In the rows, zero is written as 128.
Which row each row swaps with, under one turn or mirror:
The rows were stretched afterwards, more along some directions than others.
kurer: [ 94 120 144 128 123 137 173 128 136 101 146 149 159  76 143 127]
laso: [108 125  94 153 157 169 122 128 106 113 158 120 116 137  82 112]
zupan: [ 80 113 139 127 136 109 171 160 150 104 149 131 141 133 180 108]
Lif: [136 148 131 145 140 128  77 124 156 136 147 120 118 171 124 149]
gil: [134 122 154 132 107 156 146 125 102 129 123 139  92 112  95 105]
doko: [132 147 117 145 145 137  73 124 148 132 159 116 126 179 127 146]
zuz: [ 74 115 154 121 117 135 166 123 161 105 143 166 169  87 151 126]
dar: [137 152 131 142 148 137  82 121 158 121 163 132 122 176 131 144]
vaka: [ 93 121 139 137 141 100 164 167 148 106 141 127 137 139 180 115]
Tib: [139 144 121 151 106 131 126 143 107  90 134 131 139 147 146  73]
gikir: [154 165 124 136 113 148  93 113 117 134 111 115 106 109 103 151]
Luri: [143 126 119  90 144 128 138 111 136 165 134 126 155 129 145 147]
det: [ 85 108 133  99 119 107 100 119 135 159 106 126 123  97 127 159]
Vuli: [135 148 126 145 131 133  83 124 159 137 155 125 127 174 131 138]
Bagen: [136 162 125 143 114 145  85 118 125 129 113 115 103 108 112 154]
Mimez: [105 108 110 112 138 152 127 139 143  91 144 110 137  93 116  99]
kidu: [128 152 123 135 121 131  71 116 148 132 154 120 120 176 129 141]
Dopu: [ 91 157 137 113 115 119 153 123 171 149 156 151 143 129 157 116]
zem: [136 146 118 148 112 137 135 138 121  99 121 134 133 129 141  78]
Vem: [ 82 110 140 132 143  95 154 163 141 108 140 124 140 137 170 115]
dib: [160 129 112  95 154 132 150 109 123 157 141 138 155 130 138 148]
tatos: [106 115 151 136 106 157 128 127 124 118 128 143  97 106 101  99]
tavul: [135 153 126 148 144 138  82 123 143 136 155 115 126 178 131 145]
sif: [152 123 111  96 142 127 142 113 128 172 123 131 160 120 136 151]
nazo: [ 77 118 162 112 116 127 165 129 155 112 142 162 154  91 151 134]
podez: [ 79 105 136  92 114 110 109 115 143 168 104 135 120 102 127 161]
nipop: [153 123 109  90 135 144 141 102 129 162 144 135 148 128 128 149]
Pefu: [ 82 117 149 126 114 124 168 134 149 113 137 152 149  83 150 129]
nelez: [139 157 152 111 130 174 136 147 118 131 174 139 127 137 131 116]
zogup: [ 81 113 135 130 133  95 165 160 157 114 133 126 135 136 184 112]
Sar: [ 90 111 126  92 128 165 140 124 152  88 163 117 127  95 122 112]
lofu: [143 165 131 136 108 147  89 112 122 125 119 121 105 113 109 154]
nulu: [135 141 122 143 106 126 133 139 119  97 128 140 139 140 147  72]
fuba: [ 84 114  80 169 146 145 120 143 117 116 139 101 128 133 106 100]
guti: [122 127 148 135  93 153 130 126 118 119 123 145 101 102 105  99]
boga: [138 127 110  92 132 130 137 114 135 169 130 125 143 131 144 154]
Fulo: [ 83 114 102 154 141 172 118 135 101 110 150 115 116 137  88 103]
Vuve: [130 143 121 148 104 137 134 137 113  92 138 135 132 145 142  68]
Rudu: [150 127 104  95 143 127 135 111 135 164 132 122 150 128 137 147]
foli: [ 73 104 137 100 126 106 101 122 148 165 108 129 127 107 128 164]
gete: [129 135 151 131  97 157 141 120 112 127 122 150  97 112 102 105]
zul: [130 143 124 134 133 142  84 111 157 132 165 130 120 173 123 149]
zuf: [101 112 119  96 151 163 140 121 156  97 158 137 140  91 108 117]
robov: [152 124 112  96 137 128 148 117 133 169 137 129 158 128 142 145]
ded: [ 78 113  87 154 126 168 118 121 101 119 152 114 123 145  97  94]
bege: [ 87 112 121  96 128 156 149 119 151  97 145 128 136  83 115 107]

Lif swaps with sif
fuba swaps with Mimez
ded swaps with Sar
Tib swaps with zogup

